In the data rows, zero lies at 7.5, halfway between 7 and 8.
Here are some points:
<11  3  6  1  5  0  6 11  0 10 12  3>
< 1  3  3  7 13  6 12  4  9  9 10  7>
< 1  6  3 10 14 10 11  2 12 10  8 10>
< 6 10  8 12  8  8  8  6 10  0  6 10>
<11 12 13  8  4 13  1  7  8  7  7 10>
< 8 10  9 11  7 10  6  7  9  8  8 10>
< 8  7  8 10  7  9  7 11  6  6  7  6>
<10 11 12  9  4 13  5 11  8  4  5  7>
<10  3  5  0  5 10  8  8  0  7 10  5>
<10  9  8 10  5  5  7 10  7  5 15  6>
<10 12 12  7  5  7  3  7 10  9  8 11>
<11 12 13  9  4  6  1  7 10  6  3 11>
<10 13 14  7  4  3  0  6 10 12 11 11>
<11 13 14  7  4 14  0  6 10  3 13 10>
16 more points follow, each with its number after it:
< 8  8  7 11  8  5  9 10  7  2  5  5> 0
< 3  4  2  7 13 10 12  5  8 10  5  7> 1
< 5 12 10  4 11 10  6  0 15  6 13 14> 2
< 7  8  9 10  8  3  9 10  8  5  6  9> 3
<11 13 13  7  5  6  2  8  9 13 10 10> 4
<11 11 11 11  5  8  3 10  9  5  7  8> 5
< 5  9  8 11 10 11  9  6 10 11  9 10> 6
<10 10 10 11  6  6  6  9  9  1  5  7> 7
<10  8  7  9  4  9  7 12  4 11 13  1> 8
< 3  4  4  9 12  4 12  5 11 13  9  8> 9
< 7  6  5  8  9 12 10  8  8  7 13  6> 10
< 4 10  9  8 11 10  7  0 12  9  2 15> 11
< 8  7  7  9  7  6 10 10  7  5 11  5> 12
< 8  3  5  0  9  7 10  7  3  7  3  6> 13
< 4  3  3  6 12  8 13  5  8  2  5  7> 14
<10  8  9 10  5  9  5 11  6 12  7  4> 15
Which three of these numbered points are nearest to each point below, looking only along the 4 directions in which the first points spread most? Their numbers follow each, nearest first.
< 8  4  5  3  8  8 11  9  5  6  9  6> > 13 10 12
<10  3  7  1  4  6  7 10  1  7 10  4> > 8 13 15
<11 12 11  9  5  4  3  8  8 12 14 10> > 4 15 5
< 8 11 11  8  8  9  4  3 11  9  9 13> > 2 6 11
< 0  5  1  9 13 11 10  3  9  7  8  7> > 1 14 9
< 4  8  8 10 11  9 10  3 11  7  7 11> > 6 11 1
< 4 10 10  8 12 11  6  0 13 13  5 15> > 2 11 6
< 8  4  6  4  6 11 10 10  5  5  6  5> > 13 10 12
